In the data rows, the value 128 means zero.
Here are some numbered points:
[88,180,114,120,91,136,159,142,125,75,137,102,83,187,101,92,175,118,191,80,151,124,108,164] 0
[90,138,166,153,105,117,132,169,132,171,109,135,112,176,108,123,141,120,129,106,115,171,151,128] 1
[142,121,87,112,137,133,132,100,105,85,118,113,134,117,122,117,125,123,137,158,146,118,120,115] 2
[118,99,113,109,183,113,94,127,85,157,125,117,177,135,127,121,120,95,167,154,117,139,131,100] 3
[142,107,123,89,143,71,58,176,82,113,119,68,116,116,114,107,142,79,162,143,145,106,74,120] 4
[131,57,131,138,120,92,93,135,165,151,153,140,147,99,115,169,147,103,127,128,108,85,89,144] 5
[175,117,154,141,115,117,134,147,166,151,151,145,112,98,140,125,138,102,103,136,152,85,101,153] 6
[142,137,119,70,143,104,92,112,106,90,143,193,100,114,179,132,124,184,92,94,100,108,89,137] 7
[113,149,127,151,126,140,143,147,153,150,131,118,113,132,122,123,136,127,135,116,156,148,153,134] 8
[145,122,178,143,125,124,128,144,117,167,105,132,161,130,153,101,125,109,133,142,115,163,136,94] 9
[255,49,158,164,151,80,110,83,169,225,185,121,178,12,131,149,94,111,28,193,181,33,71,134] 10
[192,151,131,69,180,106,133,88,43,112,126,155,100,115,192,72,100,159,121,127,120,126,101,126] 11
[124,83,176,161,134,112,117,139,155,173,166,145,146,113,111,149,137,121,112,130,93,103,106,160] 12
[110,166,141,140,117,152,141,147,125,131,105,137,122,152,133,115,122,141,116,126,129,182,161,102] 13
[170,175,138,164,59,181,233,55,116,93,59,128,62,147,135,38,98,166,130,103,113,148,175,206] 14
[138,0,137,154,91,30,50,126,202,172,176,161,191,57,93,217,169,65,137,135,63,17,37,175] 15
[155,144,148,142,137,122,150,127,160,190,120,226,30,149,130,98,109,158,56,116,133,164,108,163] 16
[107,164,143,142,117,148,137,148,126,134,107,138,124,153,133,117,126,141,117,124,127,182,160,105] 17
[112,196,88,125,107,187,183,73,117,67,80,141,96,159,152,79,91,190,135,103,129,170,197,151] 18
[111,255,97,87,117,188,185,131,94,27,137,131,34,153,172,92,111,223,126,62,157,123,181,159] 19
[121,159,68,141,177,224,182,182,0,36,77,124,33,239,85,159,93,101,210,198,0,91,177,158] 20
[126,147,148,114,143,122,121,165,125,101,129,162,105,152,168,131,149,128,163,102,96,131,87,81] 21
[99,20,124,151,174,97,87,121,137,160,174,135,199,149,99,191,150,81,183,152,90,100,92,115] 22
[143,161,124,137,185,159,151,116,102,122,162,46,159,86,98,148,118,110,108,166,142,102,133,94] 23
[118,49,140,161,136,138,118,105,158,161,121,107,223,149,87,159,146,63,170,184,95,148,101,54] 24
[97,132,137,102,87,125,122,117,106,87,105,81,141,131,104,125,134,175,102,115,122,149,130,123] 25
[119,166,156,125,114,119,126,167,103,133,123,108,93,129,124,127,112,156,92,113,122,119,166,163] 26
[85,190,111,55,89,123,111,165,49,42,111,106,116,137,155,152,128,179,149,84,122,101,169,128] 27
[138,93,115,145,82,93,139,148,114,140,63,210,60,191,119,63,122,82,167,120,117,163,88,142] 28
[164,120,57,101,140,143,135,80,97,59,105,115,120,111,122,101,122,116,134,180,169,113,108,111] 29
[107,65,112,152,51,138,129,123,177,102,62,142,182,182,122,110,160,71,191,160,138,180,113,75] 30
[176,102,158,96,105,62,109,131,124,190,85,136,54,115,153,50,148,129,109,97,161,156,74,166] 31
[135,19,194,156,171,61,57,197,156,215,201,165,219,25,138,250,134,113,101,139,44,47,93,96] 32
[169,83,135,147,160,116,114,130,171,190,165,175,136,100,138,155,120,109,96,163,142,99,110,135] 33
[100,68,139,134,125,98,83,150,151,156,135,131,151,169,100,155,158,89,148,136,114,121,72,110] 34
[126,159,132,139,135,151,147,135,151,92,151,119,116,149,118,134,150,101,152,129,150,116,78,90] 35
[112,57,151,149,187,77,76,157,121,179,188,92,169,106,90,200,148,87,141,140,95,85,98,124] 36
[134,128,120,75,163,97,97,116,120,104,167,111,118,107,161,130,153,151,150,97,145,101,95,141] 37
[151,95,154,124,107,73,110,168,123,155,125,136,72,111,124,117,140,108,115,120,122,92,96,182] 38
[122,196,55,119,121,174,175,94,136,89,128,138,129,148,151,99,98,155,160,111,185,137,214,141] 39
[123,134,118,116,130,136,115,142,132,97,157,125,151,110,147,147,143,142,147,128,139,109,144,125] 40
[61,214,111,33,74,124,106,176,41,13,112,92,118,135,161,172,132,207,150,57,115,103,179,119] 41
[98,126,148,183,72,134,164,152,220,170,133,164,94,192,107,112,157,137,132,86,160,200,172,169] 42
[138,80,105,153,72,89,144,156,114,142,52,229,50,203,113,64,118,69,171,126,112,163,86,139] 43
[156,113,138,127,140,126,127,121,122,152,123,129,136,127,133,110,127,108,130,148,132,131,109,116] 44
[61,144,0,101,67,255,190,0,72,68,16,3,198,227,24,91,95,125,164,178,110,221,223,118] 45
[107,119,124,142,153,135,107,183,146,132,144,146,175,144,128,193,123,106,134,155,113,122,139,66] 46
[118,131,130,115,97,120,108,124,83,115,110,55,162,95,83,172,107,132,77,141,126,108,155,121] 47
[100,136,138,96,61,108,82,132,51,105,99,0,187,65,47,215,96,141,34,133,131,91,180,116] 48
[146,109,135,136,171,130,116,122,94,175,123,77,212,108,107,120,121,71,148,181,135,150,146,72] 49
[137,232,150,57,158,128,105,220,38,50,24,63,37,153,180,52,143,91,180,94,108,229,36,0] 50
[162,141,144,146,168,130,157,101,111,165,157,100,97,127,128,89,115,138,130,130,123,104,126,195] 51
[83,186,110,168,150,148,142,195,164,185,153,128,59,144,86,159,121,146,78,120,191,146,185,149] 52
[111,158,84,130,132,183,166,81,106,105,88,114,126,167,131,91,105,147,161,125,118,172,174,135] 53
[142,123,144,96,139,87,128,74,97,104,161,145,82,107,141,109,130,180,124,76,98,63,61,201] 54
[175,174,131,147,171,133,157,136,122,199,124,173,48,148,133,84,100,127,87,134,150,155,130,139] 55
[73,64,121,136,172,124,90,149,142,147,166,103,206,144,91,202,158,89,169,149,90,125,110,76] 56
[89,87,197,140,107,14,20,255,171,173,154,123,168,108,124,154,175,51,142,105,174,93,65,96] 57
[141,74,203,64,18,42,73,155,0,82,32,121,194,90,137,97,71,174,75,112,3,96,163,174] 58
[107,31,52,102,160,98,60,93,135,167,151,164,223,113,111,201,101,121,107,170,123,122,145,107] 59
[88,70,80,66,0,88,86,151,185,107,60,184,176,102,88,252,60,97,41,175,162,128,176,60] 60
[121,134,128,125,122,127,112,154,145,108,150,128,143,111,138,148,144,128,135,130,146,111,129,119] 61
[100,140,159,126,50,114,115,150,117,58,104,67,139,114,85,155,135,146,92,111,104,102,116,127] 62
[94,107,127,167,101,149,138,125,206,159,148,169,114,166,109,183,147,143,86,122,122,151,156,153] 63
Which two points above are nearest to each new point by angle? Their numbers follow each, nearest first.
[150,161,130,142,85,144,172,102,131,99,106,109,65,132,107,100,124,121,108,125,144,113,115,167] 14 0
[93,108,176,144,97,106,139,130,144,205,81,116,95,208,89,62,169,92,160,100,138,222,109,142] 1 42
[178,50,68,81,255,124,100,77,20,169,174,97,233,154,135,124,145,37,254,218,89,120,95,60] 3 49
[170,148,169,155,134,110,164,133,184,232,114,255,0,167,132,81,95,175,11,99,132,186,96,190] 16 55
[214,114,130,183,111,197,252,11,174,107,154,168,109,118,151,127,114,166,121,127,58,76,145,200] 14 51
[187,109,148,101,98,54,115,156,113,194,72,150,20,125,153,36,145,118,110,97,167,166,80,171] 31 38
[170,127,154,142,169,111,138,103,123,147,165,128,116,87,167,97,129,148,128,110,137,107,120,166] 51 54
[152,110,136,131,183,137,112,125,82,191,116,48,239,100,102,106,121,52,161,193,142,168,144,46] 49 3
[157,140,140,145,163,133,153,101,121,159,152,106,103,124,133,95,118,137,131,126,127,112,130,183] 51 55
[39,85,132,241,46,194,187,103,255,194,163,219,73,248,77,250,172,184,28,111,103,201,207,192] 63 42
[176,176,126,128,129,137,173,158,159,73,163,156,88,111,175,99,144,115,163,116,175,89,73,115] 35 21
[147,172,173,99,162,87,110,160,118,122,174,63,89,86,161,125,158,143,122,84,143,98,67,114] 37 4
[174,108,134,110,167,128,126,82,118,147,145,116,163,86,126,125,120,140,85,164,129,119,97,96] 10 44
[187,195,137,147,183,141,166,140,122,203,126,171,46,144,147,66,94,134,82,133,164,163,135,131] 55 16
[123,100,116,102,188,109,85,125,85,163,127,116,179,132,132,116,122,97,166,151,122,142,128,101] 3 49
[150,181,152,117,127,139,146,128,119,121,103,95,86,131,143,69,129,137,113,112,159,158,84,100] 50 31
[139,113,127,99,137,89,82,157,101,115,119,86,117,121,119,107,141,98,147,138,144,116,83,122] 4 57
[123,63,139,159,133,138,125,102,156,150,127,116,204,145,98,149,144,81,164,171,102,140,107,80] 24 56
[155,75,108,157,147,179,128,119,155,167,100,134,199,121,74,193,112,52,100,240,114,152,72,0] 24 49
[182,81,138,143,188,131,135,49,103,194,127,145,165,124,144,84,100,134,129,154,97,172,136,135] 44 49
[180,122,129,157,115,167,202,58,156,114,145,149,111,119,145,125,124,159,125,124,88,94,139,177] 14 51
[102,151,101,151,114,154,135,97,154,186,102,69,35,166,20,103,118,133,35,135,186,160,142,214] 52 8
[160,100,99,101,195,126,119,98,78,140,157,118,170,140,138,124,135,93,189,163,112,117,111,107] 3 49
[107,188,87,127,115,188,177,73,113,78,79,139,111,160,152,84,90,188,143,106,123,175,202,147] 18 53
[105,141,155,127,69,119,118,144,125,70,113,72,139,115,90,148,139,141,96,115,121,112,116,121] 62 25
[66,201,103,115,73,140,170,148,130,47,147,88,73,211,91,80,195,117,220,60,167,121,106,179] 0 19
[128,108,124,104,173,108,93,128,84,153,125,113,169,130,134,115,121,104,157,147,118,140,127,104] 3 49
[113,119,114,111,128,90,121,153,93,108,137,143,66,163,125,118,144,127,178,95,127,112,117,185] 0 38
[109,124,127,140,148,140,110,177,146,128,142,144,164,143,126,181,127,110,133,152,123,126,132,73] 46 56
[94,114,126,169,103,160,144,118,205,150,143,160,116,169,110,178,142,152,86,123,120,157,162,147] 63 42
[177,105,136,112,167,127,125,79,114,152,140,113,158,87,118,121,114,133,81,167,125,117,90,103] 10 44
[163,189,130,152,27,160,218,75,138,58,77,93,1,144,86,70,127,116,94,113,160,100,95,210] 14 0
[142,92,145,135,171,104,106,130,80,175,122,130,165,134,136,107,109,102,152,149,102,136,137,128] 3 49
[142,148,143,114,161,121,138,105,103,135,142,107,119,126,132,107,129,121,135,126,132,127,93,118] 11 51
[99,0,0,86,185,70,5,39,135,200,172,203,255,95,103,255,71,128,85,211,111,110,185,122] 59 22
[174,81,140,149,158,112,113,131,169,192,160,173,134,99,136,152,119,106,96,164,140,98,105,132] 33 10
[140,139,117,60,145,106,89,103,113,92,142,204,90,122,183,128,130,194,93,88,104,114,85,141] 7 54
[93,157,90,158,102,170,142,95,148,186,84,60,33,178,3,92,107,133,24,136,196,175,163,228] 52 8
[133,221,203,172,133,165,185,146,205,212,160,82,105,106,146,80,131,166,76,83,202,183,190,148] 8 52
[121,108,119,105,181,110,90,132,84,157,129,108,174,130,129,121,122,97,159,153,122,139,132,101] 3 49
[130,149,152,112,138,124,120,166,128,98,123,159,99,151,167,129,152,128,156,105,98,135,79,74] 21 50
[157,88,124,136,145,129,115,110,148,153,153,177,158,94,138,148,122,116,98,163,115,94,130,146] 33 10
[114,184,88,113,144,158,140,128,51,84,129,77,97,128,98,139,128,132,156,127,78,95,157,150] 20 27
[109,44,110,155,50,139,122,132,171,106,47,153,180,196,109,116,162,46,204,177,122,176,97,63] 30 24
[166,140,99,144,186,151,165,101,86,105,161,91,145,113,98,118,104,96,151,177,146,77,122,135] 23 2
[92,113,126,145,171,141,89,223,165,143,160,159,195,155,126,237,127,92,134,173,115,118,127,19] 46 56
[122,129,132,126,119,127,111,154,149,109,153,125,162,103,144,144,146,129,141,131,149,113,131,115] 61 40
[145,117,144,121,107,113,112,144,98,135,99,107,130,112,126,103,118,122,103,143,131,136,140,142] 58 47
[80,66,123,134,177,121,96,144,133,146,164,106,198,142,96,199,155,87,172,148,87,122,108,80] 56 22
[166,151,128,90,165,113,129,105,70,116,123,142,101,123,161,95,106,151,115,129,120,129,107,121] 11 7
[94,0,0,77,200,73,0,72,150,202,167,217,255,99,106,255,66,109,86,207,128,113,133,72] 59 22
[134,92,113,99,180,99,100,77,136,149,191,138,137,103,139,149,146,164,118,108,140,111,107,159] 37 54
[136,162,155,156,60,164,208,105,142,74,75,140,99,157,140,87,123,144,144,108,109,158,149,134] 14 18
[88,97,118,110,134,109,96,140,72,110,88,153,167,171,140,122,118,120,172,135,88,148,149,108] 3 58
[150,152,147,94,165,79,121,101,17,91,136,92,79,112,108,95,123,139,144,115,67,66,62,161] 54 11
[120,160,167,102,152,123,113,185,134,89,129,173,93,162,190,138,168,129,180,89,77,136,56,44] 21 50
[99,133,142,168,83,134,158,155,198,160,132,163,95,186,114,111,149,141,136,87,157,191,167,161] 42 8
[157,152,164,116,115,119,134,150,83,141,51,172,140,117,195,64,90,127,118,135,121,197,146,62] 9 13
[108,160,137,101,139,130,114,152,112,103,124,88,128,128,140,128,141,133,139,108,131,149,113,92] 50 41
[141,67,168,141,156,93,89,161,139,176,175,151,182,63,140,200,131,126,111,137,77,77,107,110] 32 36
[90,0,123,159,198,74,66,113,133,173,196,135,232,145,92,213,159,68,207,157,74,84,84,118] 22 56
[141,100,120,139,138,149,124,126,138,149,114,131,164,123,104,161,121,90,115,181,123,140,101,55] 24 49
[116,128,123,102,85,142,120,105,96,81,91,134,177,123,125,129,104,170,95,132,105,150,147,94] 25 58
[51,99,129,209,71,183,160,112,255,171,159,198,97,211,89,231,165,177,38,109,113,185,194,171] 63 42
